Each row has a name. Each piece below is followed by the name of the row it came from, unless a question asks for something else. Each question is about the rows just above it.

<155>: [-2.58  6.38 -9.05 -5.58 -7.86  1.07  2.46]
<25>: [-3.65 -6.00  4.38 -7.53 -7.36  2.32  4.09]
<66>: [-2.58  6.38 -9.05 -5.58 -6.65 -7.26 -8.00]
<141>: [ 1.59  0.32 -0.88 -8.44  3.06  7.14 -0.35]
<100>: [-1.02 -3.33 -1.97 -3.41 -5.72  7.55 -6.85]
<128>: [-0.89  7.46  6.43  3.03  7.14  6.90  4.32]
<21>: [ 8.64  1.17  5.54  4.65  0.33 -6.06 -4.83]
<111>: [ 0.56  6.23 -0.89  8.75 -2.86  1.67 -7.10]
<170>: [ 9.20 -3.11 -1.56 -5.48  4.05  0.59  4.03]
Move every entry of [-5.48] by +1 step of 0.01. -> [-5.47]
Shift each entry of [-3.11 -1.56] by +1 times 0.01: -> [-3.10 -1.55]
[6.23] with +1 step of 0.01 on every entry: -> [6.24]
[ 4.09 -3.65 -6.00  4.38 -7.53 -7.36  2.32] is which row reordered? -> <25>
The one value in <111> and <128>: -> [-0.89]
The one value in <128> and <141>: -> [7.14]
Shift each entry of [7.55] by -1 times 0.01: -> [7.54]

<94>: [ 2.91 -1.00 -2.67  0.33  1.48 -0.29 -1.91  4.12  1.03 -1.06  3.24  2.08
  3.15  2.79 -2.53  1.26  5.24 -0.16 -1.91  1.15 -3.34 -5.02  0.57 -2.17
 -2.97  5.96 -2.70 -2.19 -2.18  1.89 -2.58]
<101>: [ 2.91 -1.00 -3.79  0.33  1.48 -0.29 -1.91  4.12  1.03 -0.48  3.24  2.08
 -0.44  2.79 -2.53  1.26  5.24 -0.16 -2.72  1.15 -3.34 -5.02  0.57 -2.17
 -2.97  5.96 -2.70  1.12 -2.18  1.89 -2.58]
<57>: [-1.54 -2.58  1.28  2.87 -0.98  0.99 -2.25 -0.88  1.48  1.46 -0.16 -2.38
  1.32  1.42 -1.60  0.54 -0.89 -2.18  2.68 -1.56  0.89  2.78 -2.11  1.93
  1.32 -1.19 -2.66 -3.41 -1.73  3.20 -2.16]
<87>: [ 2.91 -1.00 -3.79 -2.53  1.48 -0.29 -1.91  4.12  1.03 -1.06  2.08  2.08
  3.15  2.79 -2.53  1.26  5.24 -0.16 -3.55  3.14 -0.12 -5.00 -1.48 -2.67
  0.06  4.48  0.75 -0.73 -2.73 -2.52 -3.08]
Where do [ 2.91 -1.00 -2.67  0.33  1.48 -0.29 -1.91  4.12  1.03 -1.06  3.24  2.08
  3.15  2.79 -2.53  1.26  5.24 -0.16 -1.91  1.15 -3.34 -5.02  0.57 -2.17
 -2.97  5.96 -2.70 -2.19 -2.18  1.89 -2.58] appear? -> <94>
[ 2.91 -1.00 -3.79 -2.53  1.48 -0.29 -1.91  4.12  1.03 -1.06  2.08  2.08
  3.15  2.79 -2.53  1.26  5.24 -0.16 -3.55  3.14 -0.12 -5.00 -1.48 -2.67
  0.06  4.48  0.75 -0.73 -2.73 -2.52 -3.08] -> <87>
Shift each entry of [-2.19] by +1 times 0.01: -> [-2.18]
[-1.54 -2.58  1.28  2.87 -0.98  0.99 -2.25 -0.88  1.48  1.46 -0.16 -2.38
  1.32  1.42 -1.60  0.54 -0.89 -2.18  2.68 -1.56  0.89  2.78 -2.11  1.93
  1.32 -1.19 -2.66 -3.41 -1.73  3.20 -2.16] -> <57>
Shift each entry of [-2.17 -2.97  5.96] by -1 times 0.01: -> [-2.18 -2.98  5.95]

<197>: [-1.86  0.21  1.48 -1.49 -0.84 -1.63 -1.78 -1.85 -1.47 -2.36  6.60  0.63
  5.86  0.53  0.21  0.03 -1.79 -3.99 -1.49  0.54 -1.86 -1.66 -6.47 -1.30
 -4.23 -2.75 -0.44 -0.01  1.12  0.26 -4.51]
<73>: [ 0.26  2.45 -4.20  2.11 -1.38  0.59  0.29 -1.14 -1.80  1.83 -6.85  1.45
 -0.09  1.75  1.64  2.31 -4.99  6.81  1.79  1.05  1.53  3.80  0.44 -2.11
  2.79  2.31 -2.57 -3.59 -0.03  0.12  0.78]
<16>: [-3.11  1.02 -4.80  2.48  0.13  3.17  0.36 -1.14 -1.21  0.24 -7.99  1.45
 -0.28  1.42  1.02  1.80 -5.82  3.75  1.79  1.48 -0.12  2.19 -1.49  0.54
  2.79  2.84 -3.64 -3.23 -1.63  0.12 -0.73]
<176>: [ 2.78  2.93  1.19 -1.22 -4.38 -2.84 -0.32  0.96 -0.61  0.24  4.54 -2.75
  1.23 -0.19  1.33  3.07  3.34  7.83  0.23 -0.65 -0.12  2.19  4.96 -3.00
 -0.84 -2.94  0.64  0.04  3.72 -1.49  1.92]
<13>: [-6.47 -1.37 -2.40  1.37  1.13  6.60  0.44 -0.09  0.59 -2.93 -3.43 -1.18
 -0.65 -0.83 -0.85  1.04 -4.16 -1.34  0.82  0.62 -3.96 -2.63 -2.14  4.97
  0.07  1.79 -3.28 -2.14 -2.16 -0.89 -2.24]
<96>: [ 0.26  2.45 -4.20  2.11 -1.38  0.59  0.29 -1.14 -1.80  1.83 -6.85  1.45
 -0.09  1.75  1.64  2.57 -2.49  8.85  1.21  0.20  2.07  4.60  3.02 -3.00
  2.34  0.74 -1.14 -2.86  1.58 -0.08  1.54]
<37>: [-5.63 -0.42 -4.20  2.11  1.13  4.88  0.51 -0.72 -0.31 -1.34 -6.85  0.40
 -0.65  0.46  0.08  1.55 -5.82  0.70  1.40  1.26 -2.31 -0.22 -2.78  3.20
  1.43  2.84 -3.64 -2.86 -2.70 -0.08 -1.86]
<171>: [ 1.10  1.97  1.19 -2.33 -3.38 -1.13 -0.09  1.58 -0.01 -1.87  6.82 -4.32
  1.41 -0.83  1.02  3.07  5.00  4.77 -0.36 -0.01 -2.31 -0.22  4.31 -2.11
 -2.20 -3.46  0.29  1.86  3.72 -2.49  0.78]
<38>: [ 1.22  2.57  1.75  0.26  2.34  0.59 -6.85  8.85  1.54 -4.20  2.45 -0.08
  0.20 -1.38 -0.09  1.83  1.58  2.07  1.45 -1.14 -1.80  0.29 -2.86  1.64
 -1.14 -2.49  2.11  3.02 -3.00  0.74  4.60]
<137>: [-6.47 -1.85 -0.01  0.26  0.63  6.60  0.21  0.54  1.48 -3.99  1.12 -2.75
 -0.84 -1.79 -1.47  0.53 -1.66 -2.36  0.03 -0.44 -4.51 -4.23 -1.49  5.86
 -1.30  0.21 -1.86 -1.77 -1.63 -1.49 -1.86]
[-1.86 -1.49 -1.63 -1.77 -1.86  0.21 -1.30  5.86 -1.49 -4.23 -4.51 -0.44
  0.03 -2.36 -1.66  0.53 -1.47 -1.79 -0.84 -2.75  1.12 -3.99  1.48  0.54
  0.21  6.60  0.63  0.26 -0.01 -1.85 -6.47] is which row reordered? -> <137>
[-3.38 -1.13] with -1 step of 0.01 on every entry: -> [-3.39 -1.14]
Put [ 0.20 -0.09  1.21 -4.20  0.59  1.45  1.54  1.75 -1.14  3.02  2.45 -1.14
  2.57  0.74  1.83  2.34 -1.80 -1.38  4.60  0.26  2.07 -2.86  8.85  1.58
  0.29  2.11 -6.85 -0.08 -2.49 -3.00  1.64] back in order: which row is it? -> <96>

<75>: [-3.23 -2.55  3.63 -4.37  0.72  5.14  2.65 -1.84 -4.12  4.73 -1.08 -3.98
 -1.26  6.68 -1.94  1.51 -1.79 -0.09 -1.61  5.73 -2.07  1.31 -3.58 -4.31
 -1.08  4.45  0.11  1.28 -2.17 -0.29  2.42 -0.23]
<23>: [ 0.07 -0.67  0.76 -0.72 -0.45  1.06  0.69 -0.55 -0.46  0.55  0.02  0.06
 -0.46  1.13 -0.19  0.26 -0.20  0.13 -0.19  0.85 -0.09 -0.10 -0.59 -0.44
  0.22  0.64  0.02  0.18 -0.10  0.31 -0.04  0.14]
<78>: [ 0.01  0.85 -0.11 -0.52  0.85 -0.45 -0.77 -0.55 -0.58  0.80 -0.20 -0.59
  0.68  1.13 -0.79  1.20 -0.86  0.29  0.93  0.45 -0.86  0.06  0.08 -0.05
 -0.03 -0.53  0.53  1.07 -0.09  0.31 -1.71  0.67]
<99>: [ 0.45 -0.79  0.68  0.85  1.13 -0.52  0.29  0.85  0.67 -0.45  0.53  0.80
 -1.71  0.06 -0.09 -0.55  0.01 -0.86 -0.03 -0.86 -0.59 -0.11 -0.20 -0.05
  0.31  0.93 -0.58  1.07 -0.76  0.08 -0.53  1.20]
[-1.71 -0.86 -0.86 -0.79 -0.77 -0.59 -0.58 -0.55 -0.53 -0.52 -0.45 -0.20
 -0.11 -0.09 -0.05 -0.03  0.01  0.06  0.08  0.29  0.31  0.45  0.53  0.67
  0.68  0.80  0.85  0.85  0.93  1.07  1.13  1.20] is which row reordered? -> <78>
Shift each entry of [ 5.73 -2.07  1.31 -3.58] by +1 times 0.01: -> [ 5.74 -2.06  1.32 -3.57]
Move every entry of [-0.53] by -1 step of 0.01. -> [-0.54]

